A single turn carries every row of the set below to another of its rows. Some are shown first; where does it send the rows asked next?
Q_944: [ 14   0   3   6   6  19  -6   1   3   3   2   1   0   1   1  -3   7  10
   0  -3   5  -3   4   1  -6   1   1  -1  -8  -3  -7   5   3  10  -4   0
  -8 -17  10   4  -9   0   4   1  -2  -8  -4  -2 -20  -4   0  -2  -5  -5
  -8]
Q_43: [-11   5  -2   0   7   0 -10   1  -7 -14  -1   2  -1  -3  11   2   5  18
  -5  -5   0   0  -4   4  -1  -1   3  -3   7   1  14   9 -11  11  -3   7
  -2  -3  18   6  -4   0  -1  -4   0  -5  -3  -7 -18  -1   6  -7 -10   2
   1]
Q_733: [ -4   2   5   0   0   8   1   0   5 -10   1  12  -6  -6 -11   5   7  14
  -1  -3   6 -10   8  -1  -2   0  17   9   1   1   6   2   1   2   0   0
  -5  -6   0  12   2  -3  -6  17   0  10  -6   4  -9  -7   7  -4  -9   1
  -4]
Q_914: [  8   3  14  11  -4 -13   0   2   1 -14   2   2  -2   2  -3   1   5  13
   4  -1   5 -18  -3   1  -6   2   6   1   2  -1  -2  -5   7  13  -1  -4
  -3 -10   4   2   8   1   0  -1  -2   2  -5   0   0  -6  -4   0 -13  10
  -5]
Q_523: [-10   2   2   6  -1   0 -11   2  -1 -16   1   1  -4  -1   8   1   4  15
  -5  -3   5  -2   0   4  -3   2   0  -1   8  -1  17   3  -9   9   1  -1
  -3  -6  12   4 -10  -2   3  -4   3 -12  -4  -9 -19  -1   3  -3 -13   1
  10]
Q_362: [  9   3   1   6  14   8 -10   7   4   4   4   7  -4   2   9   2   8  11
  -7 -12   3  -2   6  -8   1  -3   2   7  -3   2  -1  15   5   7  -2   9
  -6 -12  10  -3   1   8  -4   3   1  -8  -4   4 -12  -3   1   4  -4 -10
 -10]
Q_165: [ 11   4   8  11   2 -10  -7   2  -1 -11  -3  -1  -7   2  -3   2   4   8
  -2  -1  13  -7  -2   4 -10   1  -2  -2   3   2  -6  -2  11   8  -1   2
  -6  -6  -7  -1   6  -5   2   1  -8   5  -5   3  -6  -5  -4   1 -10   8
  -4]
Q_729: [ -6  11   3  -3  14   3  -4   6 -11  -8   3  10   1   0   5  -2   3  12
  13  -3  -7 -15  -6   2   0   6   4  -2   7   0   8   0  -9   8 -13   2
  -7  -3   8   2  -2   7   3  -3  -5  -2  -7  -7  -2  -5   5  -3  -3   1
   2]
Q_163: [ -2  -1   3   1   8  12  -1  -4   3 -13   0  13  -7  -5 -12  -1   3  18
  -2  -5  -3  -6   1  -3  -2   0   9   7   4   4   3   2   4  -3  10   7
  -1  -8   4   5   9  -4  -2  12   4  11  -8   7 -11  -2   9  -2  -7  -3
  -8]
Q_505: [  5   3   5  12   1  10  -2   5  11   4   0  10  -6   9   1  -4   5   4
  -4  -7   8  -8   6  -4  -7   5  11  16  -4   3   5   5   4   6  -2   1
  -8 -17  17  -1  -5   1   4  -2  -3  -9   1   0  -9  -1  -1   3  -7  -3
  -1]
Q_858: [ -7   8   3   6  10   5  -6   4  -9  -7   2  12  -1   1  -1 -10   1  13
   5  -3   1  -7  -5   1   3   1  -8  -3   8   2   5  -1  -3   9 -11  -1
  -5   4  -2 -11  -7  -1   5  -2  -6  -2  -3  -6  -3   1   8   1  -3  -2
   8]
Q_531: [  0  -3  10   3   8  17  -3   0   4  -9   1  15  -6  -6  -8  -2   4  11
  -1  -1   5  -5   3   2  -1   0   6   0   2  -1   6   2   4   1   4   1
  -6  -5  -2   8   8 -11  -1  21   1   6  -6   5 -11  -2   8  -1  -4   6
  -7]
Q_565: [ -9   7   5   3   5   1  -4   1   3   8  -2   8  -2   6  -4   4   7  11
  -9   1   4  -1  -3   3 -15   4   7  -1  -7   1   5  -2   9   7   3  -4
  -6  -8   8   6  -3   6   1  -5  19  -2 -11   1   1 -10   6  -2   5  -5
  -9]
Q_951: [ -7   5   9   7   6   2  -5   1   9   7   0   9  -4   5   3   3   6  11
  -7  -3   1  -3  -7   4  -9   2   5  -2  -6   1   5   1  12   5   2   0
  -4  -7  10   6   2   8   1  -2  22  -1  -9  -3   5  -9   6   0   2  -3
 -10]
Q_616: [-12   1   6   3   8   0 -10   4  -5 -13  -2   5  -1  -2   8  -4   4  16
  -8   0   3  -1   0   2   1   1  -5  -6   8  -1  18   8 -13  11   4  -1
  -4  -3  13  -6  -8  -6   2   0   2 -12  -2  -2 -12   2   5  -2  -7   5
   4]
Q_880: [ -1   8   2   3   7  -1 -10   0  -9 -12   4   7  -2   1  -5   6   2  13
  14  -1   5  -4   1   2   0   2   3   5  10   0   7   1  -7   2  -5   0
  -3  -5   2   0 -11   5   3 -14   0  -6  -6  -8  -3  -1   6   0  -5 -10
  12]
Q_45: [  2  -1  13  -1   8  10  -3  -5   8  -8  -3  12  -6  -7 -11   7   3  14
   6  -2   6  -9   5   1  -2   1   9   7   5  -3   8   6   0  -3  12   4
  -4 -11   4  11  -1  -4  -5  17   7   9  -3   6  -5  -8   3  -2  -6   2
  -6]
Q_497: [-11   2   1   4   6   3  -8  -5   1 -14  -7   1  -4  -1   7  -4   2  19
  -4  -3   1  -6  -6   8  -1   2  -3   1   8   3  14   8 -12   7   3   7
   1  -7  19  -2  -9  -3   1  -6   3  -4   3  -7 -11   0   1  -6 -13   5
   3]
Q_508: [ 11  -3   3  11   7   8  -7  -3   3   5   6  12   3  -3  -3  -4   8  19
  -2  -4   5 -10   5  -1   1   6   1   9  -8  -2   3  10   1   8   0   5
  -6 -18  13  -8  -9   7  -5   4   7  -9   4  -1  -7  -3  -7   1  -5   3
  -4]
Q_796: [ -2  10   5  -1  17   3 -12   1  -9  -1  -1   7  -1   0   4   7   0   4
  15   1   9  -5  -1   7  -1   3   0   4   8  -1   8   6  -8   6  -8   4
  -9   1   3   3 -10  -1   1  -3  -6   0   2 -10  -1  -4   4  -1  -2   3
   8]
Q_504: [ 10   3   8   5   3   6  -1   0   1   1  -3  13   9   3  -1  -4   5  13
  -6  -5   3   3   9  -3  -1  -2   5   7  -3  -1   5  13   0  13  -5   0
  -5 -13  19  -4  -5  -2   3  -3  -1  -7   0   7  -7  -1   3  -3   6  -8
 -11]
Q_332: [-5  3  5  6  9  4 -9 -3 10  9  1  8 -3  1  2  7  6 11 -7  1  6 -1 -5  6
 -6  3  3  0 -8  0  1  3 12  7  2  1 -1 -4  5  3  2  3 -1 -2 25 -2 -2 -8
  4 -7  6  1  2  1 -7]
Q_147: [  9   2  10   6   6 -18  -5   2 -13  -9   2   4   2   0  -7   3   8  15
   2   0  11  -5   0  -3  -4  -2   3  -1   4  -1  -2   2   6  14   7  -1
  -5  -4   3  -2   9  -1  -4  -3  -3   4  -5   9  -1  -2   1  -1  -4   5
  -9]
Q_130: [  8   4  14   3   7 -15  -3  -3  -3  -6  -4   5   3   0  -1   2   0  12
   0   0   7 -14   0   1  -7   3   0   6   3  -2  -2   2   7  14   5   1
  -2  -7   5  -4   7  -4  -3   2  -5   8   3   2   3  -6  -6  -1  -7  14
  -4]
Q_652: [ -8   5   3   0   8   6  -7  -3   7  12  -1   6   0  -1   0   6   6  13
 -11   4   6  -3  -1   4  -9   4   0  -2 -11  -2  -4   0   9  11   0  -3
  -2  -3   0   0  -4   0  -2   0  19  -1  -2  -7   1  -8   7  -1   1   0
  -7]
Q_846: [ -7   6   2   3   3   2  -5  -2   4   6  -3   7   0   2  -6   3   7  15
 -14   4   5   2   0   4 -14   4   3  -4  -9   0   0  -2  10   7  -1  -4
  -3  -7  -1  -1  -7   2   1  -3  18  -2  -7  -1   0  -9   5  -2   5  -6
  -7]
Q_51: [ -9   1   2   2  12   5 -14   2   2 -13  -7  -3  -8  -2  10   3   5  11
  -3   1   6  -1  -3   8  -3   1  -2  -6   7   1  13   9 -13   5   2   6
  -5  -5  11   1  -9  -6   4  -4  -1 -10  -1  -4 -15   0   3  -4 -10   6
   0]
Q_331: [  0  -1  11   2   2   8  -2  -6   3 -11   1  14  -2  -6 -12   4   2  15
  -1  -2   7  -1   9  -5   1  -3   6   9   5  -3   5   3   5   3  13  -2
  -1  -5   1   7   1  -9  -3  13   5   9  -3   4 -10  -1  10   1  -5  -5
   0]
Q_594: [ 14   4   8   4   9 -12  -8   0  -4 -13   1   1  -2   0   3   7   3  11
   3  -2   3  -5  -3   2  -6   0   5   1   3   0  -6   2  10   9   1   5
   0  -8   3   4  18  -3   2  -4  -3   4  -6   1  -5  -3   0   0  -6   6
  -9]
Q_607: [  2   8   6   5  14   5  -9  -5  -3 -13   0  11  -2   1   2  -3  -7  14
  10  -4  -6  -5  -7   6   0   4  -7   3  12   2   7   2   0   0  -4   6
   1  -5   6  -6  -4   0   8  -9   2  -1  -2 -11  -1  -1   3   2  -2  -4
  10]

Q_332 -> Q_565
Q_163 -> Q_331
Q_594 -> Q_147
Where do these go?
Q_523 -> Q_51
Q_944 -> Q_362
Q_607 -> Q_880

A single turn carries every row of the set below to another of its rows. Some are shown first; where does it send the rows asked next?
Q_42: [ -1  -2  -1   3  -4   7  -7  -1  18  11  -1 -14  -5  -3  -3   9   4   2
  -1   8]
Q_695: [ -5   6  -6  -1  -7  14  -2   5  -8   7   9 -16  -8 -11  10   4  -1   3
  -2   4]
Q_946: [ -1 -10  -2   1 -16  17   2  -8   7   3   4 -20 -10   1   2   5   6   5
  -2   7]
Q_371: [ -1  -3  -1   2 -12   2 -14  -1  11   3  11 -23  -2  -6   7   6   6   9
   1   0]
Q_702: [  3   5  -7  -1  -6   8  -6   1  -7  -8   5 -14  -8   6   8  10 -11  11
   6  12]
Q_839: [  1   9  -5  -5 -14   1  -1  -4  -3  -5  16 -16  -2  -4  13  10  -1   4
  10  13]
Q_490: [  1   4 -10   8  -2   1 -14 -14   3  11  11 -20  -1   2   2   2 -10   9
   4   9]
Q_593: [ -1   5   2  -3  -5  -5  -8  -1   1   3  16 -22  -6   7   5  11  -4   8
   5   3]
Q_134: [  1 -11  -9  -2  -8  14  -5 -13   8   6   4 -12  -8  10   1  14   1   3
   1  11]
Q_482: [ -3 -10  -7   2  -3   0 -16  -8  10   4  -1 -12  -7   0  -1   2  -1  10
   4   5]
Q_597: [ -1  -3  -5   7  -7   2  -6  -8  14   8   5 -22   3  -8   3   4   3  10
   7   1]
Q_678: [ -9   2 -13   6  -6  10  -1   0  -3  20   4 -16 -11  -4   6   8   4   5
   4   8]
Q_108: [ -8   2 -12  10  -6   6   1  -9  -3   6  -5  -6  -9   3   6   4   3   4
  -1   9]
Q_662: [ -4   0  -7   4 -15  -3  -8   1  -1   4   8  -8   3  -2  -1  -3   6   5
   8   4]
Q_311: [  3   1  -2   5 -11   4   1  -2   5  11   6 -12   1  -6  -7   7   8   9
  10  18]
Q_730: [ -4  -2  -1  -1  -8  18   1 -12  10   0   6 -19 -10  -4   2   3  10   4
  -2   8]
Q_394: [ -2   5  -8   2 -20   8 -10   5   5  -2  14 -12  -2  -3  -3   2   5   0
   3  11]
Q_829: [ -3   2  -5  -1   4   4  -8  -7   3  11   8 -16  -5   1   2   4 -13   4
  -6   2]
Q_751: [ -5   3 -13  -3  -3   9  -7 -10   5   8   5  -9  -3  15   7  14  -1   3
   5  16]
Q_77: [ -5   1  -1   0   2   2 -10  -1   3  11   7 -20 -13   7   1   8  -9  10
  -4   3]
Q_76: [ -2   8 -11  -3 -18  16  -9   0   3  -2  16 -13  -6  -2   5  11   0   8
  -4  17]
Q_90: [  2   0   2   2  -8  11  -8   5  14  -1   1 -17  -5  -6  -3   3  -3   3
  -3   4]
Q_495: [  0   9  -8  -3 -11  17  -7   3   2  -3  13 -17 -11  -2   8  14   0   6
  -1  20]
Q_668: [ -3   5 -11   2 -12  11  10  -5   5   8   7 -14  -3   0  -2  14  -1  13
  10  16]
Q_379: [-13  -3 -10   4  -2   1   2 -11  -2   9   4 -21  -8  -2  11   0   4   6
   3  16]
Q_828: [ -2   6 -15  -1   1   5  -7 -11   2   6   4  -8  -5   8   8  15  -2   5
   8  18]
Q_219: [ -1   2  -1   3 -10  -3 -11  -1  -2   8   7  -9   1  -5   0  -1  12  11
   5  11]
Q_421: [  1   7   0 -10 -15  -1  -3  -4  -3   2  15 -15  -4   1  11  10  -3   5
  11  12]
Q_155: [ -4   5   0   2  -7   7  -3   0  -9  -2   1  -8 -11   0  11   6   5   6
  -8   8]
Q_835: [ -9  -4  -4  -1 -10   3  -3  -1  -8  -1   9 -22 -10  -2  15  -1  -1   4
  -3  11]
Q_444: [  3   7  -2  -2  -4  14  -4  -1  -5  -7   5 -16  -4   7   5   6 -10  15
   4  14]
Q_194: [ -1  -6   3  -7  -1  -1 -11  -4   7  -4   3 -12  -5  -4   2   4  -1   8
   2   1]
Q_499: [  0   1   0  -3  -1  19  -3  -7   4 -11   7 -16 -10   2  -2   5  -1  11
   3   8]
Q_306: [ -3   9 -13   6 -12   5 -11 -12   0   7   8 -18  -7   2   3   1  -3  13
  14  19]
Q_536: [ -1   5 -16   9 -14   3  -8  -9   1   6   8 -20  -7   1   7   8   1  12
  13  22]
Q_120: [ -1   4 -15   4  -9  13   8  -4   6   6   4 -15  -5   0   2  15  -5   6
  10  18]

Q_702 -> Q_120
Q_219 -> Q_77
Q_379 -> Q_155
Where do these go?
Q_421 -> Q_751
Q_593 -> Q_134
Q_90 -> Q_597

